[[121 130 132 124]
 [136 125 119 140]
 [120 124 118 115]
 [121 131 132 125]
 [128 135 107 129]]
:
[[136 125 119]
 [120 124 118]]

[[102 105 138 146]
 [122 138 120 158]
 [148 115 116 139]
 [103 144 140 134]
 [119 114 116 104]]
:
[[122 138 120]
 [148 115 116]]

[[151 112 141 134]
 [140 118 155 136]
 [145 107 103 142]]
:
[[140 118 155]
 [145 107 103]]

[[107 134 113]
 [102 145 123]
 [106 155 144]
 [141 117 125]
 [131 110 119]]
:
[[102 145 123]
 [106 155 144]]

[[129 138 122 118]
 [130 154 124 118]
 [141 123 140 142]
 [113 116 112 108]
 [112 138 112 109]]
:
[[130 154 124]
 [141 123 140]]

[[145 146 147]
 [153 142 142]
 [151 144 143]
 [147 148 146]
 [145 147 153]]
:
[[153 142 142]
 [151 144 143]]

[[127 116 109 132 122]
 [144 134 107 147 129]
 [121 135 136 111 141]
 [127 135 117 129 125]]
:
[[144 134 107]
 [121 135 136]]

[[149 142 128]
 [117 129 124]
 [116 150 135]]
:
[[117 129 124]
 [116 150 135]]

[[129 152 116 110 155]
 [135 142 112 113 148]
 [132 113 141 147 124]
 [116 135 139 125 130]]
:
[[135 142 112]
 [132 113 141]]
---
[[134 125 140 129 137 126 141 126 130]
 [131 127 117 136 114 113 144 133 139]
 [130 128 112 132 104 116 129 130  98]
 [132 130 107 127 112 114 134 121 111]
 [128 131 146 128 144 128 131 130 114]
 [141 130 139 131 130 144 124 129 116]
 [129 130 139 128 153 143 134 127 128]]
:
[[129 130 139 128 153 143 134 127 128]
 [134 125 140 129 137 126 141 126 130]
 [131 127 117 136 114 113 144 133 139]
 [130 128 112 132 104 116 129 130  98]
 [132 130 107 127 112 114 134 121 111]
 [128 131 146 128 144 128 131 130 114]
 [141 130 139 131 130 144 124 129 116]]

[[144 125]
 [124 111]
 [124 123]
 [141 136]
 [102 126]
 [100 149]
 [150 113]]
:
[[150 113]
 [144 125]
 [124 111]
 [124 123]
 [141 136]
 [102 126]
 [100 149]]

[[138 111 115 141 141 151 138 119 148 125]
 [142 114 147 114 146 144 142 145 120 138]
 [120 135 142 114 133 114 116 146 121 120]
 [143 127 122 124 116 121 140 104 112 139]
 [124 112 144 112 112 110 111 134 126 147]
 [112 125 117 143 118 137 120 122 150 127]
 [118 150 110 145 139 129 132 123 109 111]
 [119 137 128 134 117 115 114 118 125 140]]
:
[[119 137 128 134 117 115 114 118 125 140]
 [138 111 115 141 141 151 138 119 148 125]
 [142 114 147 114 146 144 142 145 120 138]
 [120 135 142 114 133 114 116 146 121 120]
 [143 127 122 124 116 121 140 104 112 139]
 [124 112 144 112 112 110 111 134 126 147]
 [112 125 117 143 118 137 120 122 150 127]
 [118 150 110 145 139 129 132 123 109 111]]

[[131 104 126 133 122 129 119 115 114 109 131 142 112]
 [131 128 108 133 136 137 120 120 120 133 131 122 139]]
:
[[131 128 108 133 136 137 120 120 120 133 131 122 139]
 [131 104 126 133 122 129 119 115 114 109 131 142 112]]

[[116 115 115 140 131 150 126 127]
 [132 126 121 128 143 126 127 129]
 [125 115 116 120 116 148 124 125]
 [138 138 131 132 129 127 128 124]]
:
[[138 138 131 132 129 127 128 124]
 [116 115 115 140 131 150 126 127]
 [132 126 121 128 143 126 127 129]
 [125 115 116 120 116 148 124 125]]

[[126 117 127 123]
 [116 110 141 110]
 [133 138 119 110]
 [121 120 131 137]
 [123 120 126 122]
 [127 112 127 127]
 [119 112 119 113]
 [128 113 128 105]]
:
[[128 113 128 105]
 [126 117 127 123]
 [116 110 141 110]
 [133 138 119 110]
 [121 120 131 137]
 [123 120 126 122]
 [127 112 127 127]
 [119 112 119 113]]

[[146 114 121 126 142 113 127 148 125]
 [119 147 110 145 137 143 112 125 140]
 [115 143 130 137 108 148 128 109 129]
 [129 134 114 138 134 136 119 128 139]
 [114 144 131 136 112 141 125 113 132]
 [140 120 114 127 153 117 120 142 133]
 [144 111 121 124 152 113 122 145 127]
 [111 144 134 138 112 147 128 114 134]]
:
[[111 144 134 138 112 147 128 114 134]
 [146 114 121 126 142 113 127 148 125]
 [119 147 110 145 137 143 112 125 140]
 [115 143 130 137 108 148 128 109 129]
 [129 134 114 138 134 136 119 128 139]
 [114 144 131 136 112 141 125 113 132]
 [140 120 114 127 153 117 120 142 133]
 [144 111 121 124 152 113 122 145 127]]
---
[[137 136 127 102 137]
 [119 117 148 143 120]
 [137 137 120 104 137]
 [125 129 109 151 123]]
:
[[119 117 148]
 [137 137 120]]

[[100 107 143  98]
 [130 130 127 131]
 [126 127 129 126]]
:
[[130 130 127]
 [126 127 129]]

[[142 113 136]
 [134 145 137]
 [130 108 125]
 [115 150 122]]
:
[[134 145 137]
 [130 108 125]]

[[138 146 115 131]
 [121 121 120 139]
 [139 144 114 132]
 [139 145 106 131]]
:
[[121 121 120]
 [139 144 114]]

[[129 135 127 143 134]
 [153 146 108 117 121]
 [145 142 114 119 115]
 [126 134 131 126 132]
 [125 122 135 117 123]]
:
[[153 146 108]
 [145 142 114]]

[[119 148 134 141 133]
 [125 135 130 134 132]
 [127 128 136 120 115]
 [119 153 136 143 133]]
:
[[125 135 130]
 [127 128 136]]
